(in the rows, 128 means zero)
Each run below is a few steps of one of 7 hidden systems, one row a step.
k827, path 1, 9 rows:
[[156 101 138 107 146 147 121 126 109 111 117 105 129 170 150 159 102  97
  152 120  94 133]
 [142 110 142 107 122 116  89 145 116 155 128 123 104 176 176 126 138 143
  150 121 127 142]
 [117 121 113 137 114 104  92 127 107 133  96 164 107 123 140  95 160 152
  112 141 131 143]
 [109 147 127 151 125 143 106 119 110  91  97 143 103  95  92 100 139 107
  122 138 119 127]
 [150 132 146 133 132 150 113 130 138 117 139  97 112  90 118 145 111  72
  134 147 123 115]
 [173 128 131 114 138 130 131 154 138 149 127  93 139 117 170 154 127 128
  135 130 134 112]
 [124 148 112 122 136 104 146 142 130 160  89 140 121 144 170 145 132 157
  136 141 136 126]
 [ 99 153 129 156 118 113 143 122 131 138 117 165  99 149 126  95 129 138
  118 147 120 111]
 [106 147 158 149 123 128 122 129 142 117 155 128 113  94  88  97 118 125
  113 130 130 123]]
k781, path 2, 9 rows:
[[ 92 207  85 201 130 144 111 106 132 139  68 159 115  45 160  97 154 143
  102 196 155 102]
 [ 81 194 147 183 130 136 171  90 147  96 109 151  93  97  84  93 124  83
  115 183 110  50]
 [134 189 173 155 123 129 179 172 188 152 173 102  77  98  83 126  93  82
  132 141 136  80]
 [170 161 108 141 146 114 208 178 179 176 146 110 155  87 135 164  89 135
  103 133 142 109]
 [ 99 162 114 131 162 112 219 123 145 143 105 147 168 157 143 158  85 186
  128 123 122 123]
 [ 78 113 147 130 132  88 170 106 144 143 168 170 124 189 104 122  81 151
  119 120 110 154]
 [129  93 152 113 117 113 138 142 132 121 200 129 155 137  75  94 119 155
  103  76 127 154]
 [140  89 131  86 147 138 122 131 119  98 140  93 175  93  93 167 115 136
  131  84 136 172]
 [150  87 114  86 144 140 135 116 107 113 113 114 153 177 146 176 128 110
  155 109 112 136]]
k745, path 3:
[[121 118 108 169 105 122 115 108 124 146 175 172 153 146 149  49 153 173
   77 133 125 118]
 [ 77 153 144 118 132 154 101 102 121  83 114 105 140  54  67 118 163 140
  138 114 168 131]
 [149  89 112 117 125 130 156 109 145 117 155 128 133 123  81 169 104  35
  126 143 109 117]
 [175 160 118 120 142 177 160 174 140 160 145  87 140 171 169 145 111 142
  152  92 132 107]
 [102 120 116 119 133  69 127 114 143 182 119 151 144 119 184 158 130 180
  119 158 155 154]
 [ 84 137 111 137 118 130 148 103 101  93  98 177 128 167  90  68 165 159
  118 112 121 107]
 [ 92 138 153 135 114 150  87 128 140 123 168 113  88 102  65 128 117  90
  148 117 152 172]
 [188  80 123 130 139 151 141 119 132 115 182 108 182 116 130 132 100  95
   94 122  96 115]
 [139 155 130  87 160 140 146 147 128 133  83  84 150 126 164 184 133 157
  168 112 153 119]]
k827, path 4, 9 rows:
[[109 134 103 117 126  93 137 145 101 136  43 177  79 177 142 137 144 134
  149 139 117 139]
 [115 155 140 182 105 138  99 135 124 131 137 164  64 153 120  64 121 105
  116 149  99 128]
 [132 136 173 146 128 137  76 124 137 108 148 102 125  38 115 105 126 120
  107 145 133 130]
 [174 112 131  96 147 117 149 144 130 104  89  94 153  67 124 178 128 102
  128 139 126 104]
 [159 148 117 114 143 132 167 170 134 154  95 117 103 178 161 169 100 117
  159 122 116 119]
 [115 145 138 153 122 103 121 135 141 182 142 159  99 174 187 107 114 161
  120 150 121 135]
 [ 95 140 157 146 118  98 118 118 125 111 121 155 123  94 111  70 148 174
  102 136 130 118]
 [117 129 146 124 134 123 142 133 131  87 118 125 122  69  49 134 113  94
  121 122 124 132]
 [178 115 136 121 145 157 143 151 137 123 153  94 141 124 124 160  82  86
  130 113 104 131]]
k745, path 5:
[[129  85 178  95 142 113  47  99 113 133 133 101 139 134 204 149 131 157
  149 141 125 159]
 [153  78 117  88 112 102  99 124  80  99  79 147 127 155 139 100 192 130
  130 122 114 111]
 [129 146 101 137 111 159  59 150 104 125  91 132  69 117 120 121 161  91
  152 126 142 159]
 [159 119 113 168 118 156  83 100 126 132 155 132 130 110 169 106 134  83
  103 172 111 109]
 [147 159 149 116 129 149 126 124 129 118 112  87 138  92 156 118 174 131
  141 141 150  59]
 [139 133 107 124 117  85 154 143 150 161 110 144 103 101 124 156 148  91
  126 166 149 104]
 [136 178  99 171 122 153 161 153 136 145 126 149 113 146 132  91 124 131
  114 128 123 101]
 [ 90 164 153 150 136 118 124 114 157 145 149 123 125  83 128 128 111 144
  122 152 150 130]
 [128 118 141 123 130 112 178 117 137 106 141 136 154 120  90 114 123 122
  105 128 113  89]]
k581, path 6, 9 rows:
[[ 92 122  46 148 117 114 130 130  98 113  73 202 118 113  74 113 144 131
   99 120 129 185]
 [115 152 148 175 139 218  93 103 110  78 151 112 130 140 119  81  94 119
  127 110  86 134]
 [144  91 199 106 133  94  96 109 156 140 179  86 133  84 147 159 106 100
  131 161 127 121]
 [188 101 103  71 125 100 167 172 120 130  90 113 144 141 132 155 167 121
  138 108 135  95]
 [ 96 170  83 142 143 142 123 142 119 152  72 153  97 153 161 157 113 147
  154 124 142 179]
 [109 121 124 176 110 136 108  92 121 137 168 175 121 170 144  63 127 129
   92 149 100 121]
 [123 151 190 121 122 133  94 135 132 100 137  91 113  69 104  90 157 143
  131 127 143  95]
 [153  99 108 113 133 108 152 134 142 115 119 121 142  71  89 179 114  69
  116 144 130 133]
 [165 145 104 122 150 171 162 153 125 135 116 106 144 179 166 154 102 128
  150 105 110 115]]
k218, path 7:
[[ 73  79 139 102 141  92  89  52 129 123 156 130 196  68 125 156 138 170
  113 137 164 175]
 [121 108 112  97 124 149 158  85  90  68  89 140 145 182  99 109 186  97
  149 122 110  56]
 [109 134 121 113 113 155  83 144 140 154 155 109  65 153  95 175 121  60
  181 112 162 182]
 [176  79  81 138 111 139  89 115 121 154 181 135 186 118 174 100 160 139
   83 126 139 138]
 [ 81 175 141 109 148 154 106  92 109  97  62 101 141 103 148 138 170 171
  167 127 163 105]
 [104 123  94 143 109  98 152  98 151 162 143 173  96 151 115 148 136  60
  125 182 137 103]
 [158 165 113 154 111 198 111 168 126 132 166 103 117 134 114  73 150 128
  126  86 145 115]
 [111 129 133 126 148 113 123  98 156 148 145 105 167  49 145 180 110 134
  122 155 165 147]
 [148 134  99 126 132 143 191 120 120 115 102 139 156 174 150 113 148 129
  123 130 108  58]]
k581, path 8 (9 x 22):
[[113 162  84 137 130 114 170 144 147 153 100 150 117 103 106 159 126 121
  122 140 156 133]
 [120 156 108 166 135 165 164 118 135 132 149 143 146 159 128 101 105 136
  113 122 113 110]
 [ 97 150 179 131 136 114 134 113 150 137 162 115 132 115 127 121 111 158
  130 134 141 118]
 [135 106 130 102 123  95 167 135 136 120 142 132 148 117  86 132 131 127
  118 112 132 118]
 [119 145 116 118 147 152 143 147 125 121 118 115 139 136 108 149 110 144
  148  89 136 156]
 [110 102 118 130 138 124 122 101 129 143 153 143 144 157 142 138 105 135
  120 126 119 160]
 [122 118 154 107 123 127 112 126 115 118 136 120 130 154 127 101 153 153
  137 104 132 117]
 [108 116 126 114 125 115 103 129 123 124 121 134 114 104  98 142 135 117
  133 123 147 160]
 [148 110 105 127 127 161 121 123 113 112 135 126 140 141 122 125 134 103
  125 114 117 129]]
k848, path 9 (9 x 22):
[[148 110 137 149 111 120  63 131 104 131 122 150 101 124 171  84 144 129
  107 152 104 139]
 [133 144 159 135 125 149  79 126 109  89 101 108 111  78 123  94 155 122
  127 136 123 109]
 [147 129 143 132 133 118 118 134 136 119 111 114 104  70 122 152 119  73
  126 165 121 111]
 [181 151 126 141 131 142 148 166 136 145 119 112 114 129 159 128 119 104
  126 142 111  90]
 [121 175 142 144 133 116 138 138 143 156 105 130 109 122 174 123 132 159
  134 156 137  98]
 [108 150 140 144 120 105 158 128 134 123 116 154 114 128 108  94 136 138
  111 143 121  86]
 [118 152 157 140 131 128 148 149 146 124 147 122 110 106  87 121  95 129
  124 117 125 134]
 [149 114 138 129 143 114 155 128 144 135 151 120 163 108 137 143  94 137
  102 130 118 127]
 [135 134 136 102 148 130 161 137 120 120 106 112 152 149 142 145 120 156
  141 106 121 114]]
k211, path 10 (9 x 22):
[[137 148 154  83 117  57 190 185 168 158 131 108 134  79  85 133 166 176
  125 109 192  85]
 [106 136  47 153 147 133 187 124 125 108  82 176 157  96  75 157  94 121
   96 120 118 167]
 [101 137 148 159 145 185 126  98 131 122 186 123 141 198 137 120  60 132
  140 106  91 161]
 [124  86 196  91 122  63 113 113 151 156 185 113 142 125 145 135 129 146
  125 145 138 119]
 [153 100  96  92 121 105 165 158 113 111 102 135 165 118  93 120 167 162
  109  88 144 123]
 [ 90 129  89 132 142 157 107 118 108 114  97 146 122 146 110 159 103 122
  148 109 125 203]
 [138  94 145 144 119 144  78  96 120 129 182 131 132 155 155  98 122 107
  118 141 101 132]
 [137 127 164  82 123 114 110 142 127 125 129  91 130 113 127 125 171 149
  149 110 160 103]
 [138 116  78 118 126 119 134 129 114 121  81 147 128 106 116 153 147 100
  124 142 137 133]]
k781, path 11, 9 rows:
[[162 189  40 187 125 182 142 170 169 208 157 121 132  96 166 150 118 112
  110 135 178 146]
 [ 77 177  97 167 155 142 182  49 146 137 118 148 191 117 177 130 128 171
  111 174 138  72]
 [ 40 152 166 121 114  82 180  87 154 130 147 161  93 159  63 120 134 121
  147 145 147  89]
 [144 122 113 135  96 123 162 176 160 152 211 133 114 120  40 109 119  92
  106  90 153 140]
 [147 141  97 124 156 181 157 134 144 130 161  84 201  92 121 164 101 147
  123  89 151 148]
 [105 109 123  92 157 116 173  77 134 130 120 125 171 171 158 194 112 129
  154 140 128 115]
 [103 109 128 103 106  96 144 129 131 161 157 159 102 220 122 114 150 143
  147 109 142 129]
 [109 106 102 137 107 130  84 132 126 145 175 149 137 116  99  97 143 150
  105  96 157 187]
 [121 106 112 122 137 167 108  87 108  77 137 111 183  89  97 125 149 118
  114 110 131 132]]
k218, path 12, 9 rows:
[[125 125 130 117 144  93 179 125 142 129 127 130 187  92 126 129 128 185
   99 125 140 106]
 [ 96 153 124 119 147 135 188 130 124 101  95 140 124 157  82 146 103 128
  147 110 117 121]
 [127 108 135 133 125 130 140 134 140 145 187 139 116 170 103 133  82 104
  128 105 109 161]
 [143 102 153 100 132 131 115 135 118 119 159 105 165 131 129 111 138 171
  120  88 131 138]
 [101 106 130  88 140 100 132 105 114 111  88 135 139 124 117 161 136 139
  142 127 134 141]
 [120 108 108 128 119 138 126 123 109 119 122 154 108 183 114 118 134  97
  134 119 109 137]
 [122 122 144 127 118 146  73 130 123 129 159 115 113 124 127 113 135 127
  136 114 136 158]
 [138 103 128 113 126 113 110 105 120 122 121 126 150  98 140 126 155 127
  115 146 136 114]
 [124 147 116 122 134 145 125 127 116 114  87 124 110 130 131 139 145 111
  151 131 129 114]]
k211, path 13 (9 x 22):
[[151  94 125 134 117 178  39 105 122 140 200  95 144 124 165 116 141 106
  127 121 139 160]
 [137 114 139  84 126 130  98  94 118 119 117  89 164  95 159 141 196 141
  148 138 172  83]
 [125 135  63 112 117 142 145 119 113 130  81 145 115 156 117 150 181  86
  151 133 154 100]
 [117 161  87 163 109 173  97 134 137 163 158 137  90 149 130 117 139  93
  140 130 151 146]
 [116 151 150 152 119 144 103  96 151 139 170 109 134  76 139 107 144 120
  116 160 152  96]
 [128 150 132 113 135 134 177 118 143 115 120 107 147 108 105 142 148 108
  136 137 147  65]
 [128 147  93 131 134 132 176 138 150 158 134 136 118 152 122 170 104  96
  141 130 137 127]
 [123 142 114 158 126 135 136 126 147 168 178 142 141 138 153 112 108 147
  107 132 138 136]
 [ 93 140 150 125 132 113 140 101 138 127 143 131 149 111 112 114 138 167
  121 125 150 113]]
k848, path 14 (9 x 22):
[[162 114 149  79 150 115 170 122 137 126 110  88 159 133 163 183 132 112
  151 142 127  75]
 [137 146 111 104 125  94 164 176 127 164  81 145  89 185 147 145 142 145
  156 120 137 118]
 [ 93 145 121 168 114 106 118 139 121 149 123 187  90 159 131  74 122 166
  106 131 118 155]
 [ 97 130 172 151 126 146 103 101 122  84 161 130 139  98  85  73 118 150
  104 116 113 133]
 [145  96 162  98 146 129 125 121 136  95 149  84 163  70  95 170 104  98
  127 124 127 132]
 [190 104 103  93 144 126 154 159 125 140 104 104 148 143 164 186 112 105
  141 123 116 125]
 [123 151 112 126 133 117 126 143 116 162  86 147 101 193 194 132 136 162
  149 132 127 129]
 [ 81 137 145 146 104 104 107 110 112 130 122 172  91 156 117  65 158 154
  120 141 128 121]
 [113 124 159 143 114 137  99 130 128  98 159 127 113  76  56  85 128 117
  110 112 127 146]]

Which system made each of these runs?
path 15, 2 rows:
[[118 171 160 159 139 171 142 113 119  58 110 111 135  74  80  81 125 122
  107 131 103  75]
 [139 140 177 115 148 108 158 135 173 136 146  86 116  76 110 194  74  75
  144 158 127 111]]

k848
path 16, 2 rows:
[[128  59 120  92 127 105 105 100 125 134 161 134 144 136 114 175 116  91
  131 128 128 178]
 [158 116 100 107 133 177 127 140  98 110 122 113 155 189 151 117 147 145
  143  83 117 120]]

k745
path 17:
[[ 85 126 155 102 159  99 157 118 135 131 110 130 140 147 132 177  82 159
  152 119 124 162]
 [143  77 115 129 119  94 143 126 115 138 153 169 143 179 132 105 115 135
   95 123  94 142]]

k211
path 18 (2 x 22):
[[162 168 130 142 118 174 161 159 176 170 209  82 117 139 118 137 114  79
  142 115 151  86]
 [136 152  98 122 146 109 175 130 167 190 141 112 175  96 174 180 123 165
  123 146 176 115]]

k781
path 19 (2 x 22):
[[ 75 182 154 153 132 128 131  93 155 145 135 131  94 121 141 129 121 112
  145 175 138  98]
 [139 125 153 135 109 102 163 140 150 138 178 132 127 124  98  90 137 122
  101 131 129  81]]

k745
path 20, 2 rows:
[[144  87  77 139 128 113 139  89 121 142 136 164 182 138 171 128 139 136
   88 155 118 120]
 [ 95 169 135 112 134 184 122 132 112  98 104 106 113 167 107 120 151 144
  178  86 144 123]]

k848
path 21:
[[ 76 140 146 166 120 154  92  54 140 131 166 142  83 155 132 133 107  45
  150 185 114 114]
 [165 145 154 126  93 123 134 152 157 159 194  99 120 109 128  77 184 120
  118 132 167  47]]

k781
path 22, 2 rows:
[[118 118  99 125 119 173 103 123 122 119 160 123 119 138  81 134 135  87
  143  93 143 163]
 [153 118 112 122 131 166 107 106 133 139 169  93 157 128 156 145 143 103
  137 129 143 114]]

k781
path 23:
[[140  82 155 112 110  58 121 134 134 159 143 160  91 164 147 131 121 104
  123 159 105 129]
 [160 148 116 125 111 142 111 190 106 127 102 125 102 124 121  82 168 156
  125  90 140 126]]

k581
path 24 (2 x 22):
[[ 58 129 190 120 148 112 117 112 125  91 116 130 109 118  69 143  73 140
  149 116 111 183]
 [169  50 151 110 115  96 139 123 114 106 165 144 137 161 103 107 117  87
  103 126  73 113]]

k218
path 25:
[[164 191 123 189 160 208 144 161 106  93  93 115 154 120 170  68  90 181
   97 106  79 111]
 [ 67 162 213 121 159  82 126  96 139 129  81 128  80 140 163 168  82 137
  171 184 105 117]]

k211
path 26 (2 x 22):
[[151 118 188 156 107  73 115 189 126 155 158 162  90 171 161  37 106 203
   84 116  84 140]
 [104 127 206 123 147 104  94 130 109  64  94 119 154  49 106  76 124 216
   98 114 111 148]]

k848
path 27 (2 x 22):
[[ 95 139 201 129 166 114 172  89 153  96 132 107 140 105 109 163  58 114
  137 153  90 105]
 [193 100 153  96 125 105 191 181 138 140 152 120 117 194 122 133 108 104
  134 101  92  90]]

k218
path 28, 2 rows:
[[159 100 104 150 101  81 142 118 114 149 113 196  90 189 171  89 152  83
  102 186  84  68]
 [ 89 205 169 163 116 151  85 173 131 135 131 124  73 109 115  54 147 200
  133  99 164 146]]

k781
path 29 (2 x 22):
[[118 136 157 127  99 110  83 150 145 144 162 118  83  75  83 106 152 109
  129 127 166 144]
 [176 103  95 133 133 143 125 124 119 100 114 125 172  58 118 129 141 100
   91 140 121 114]]

k218
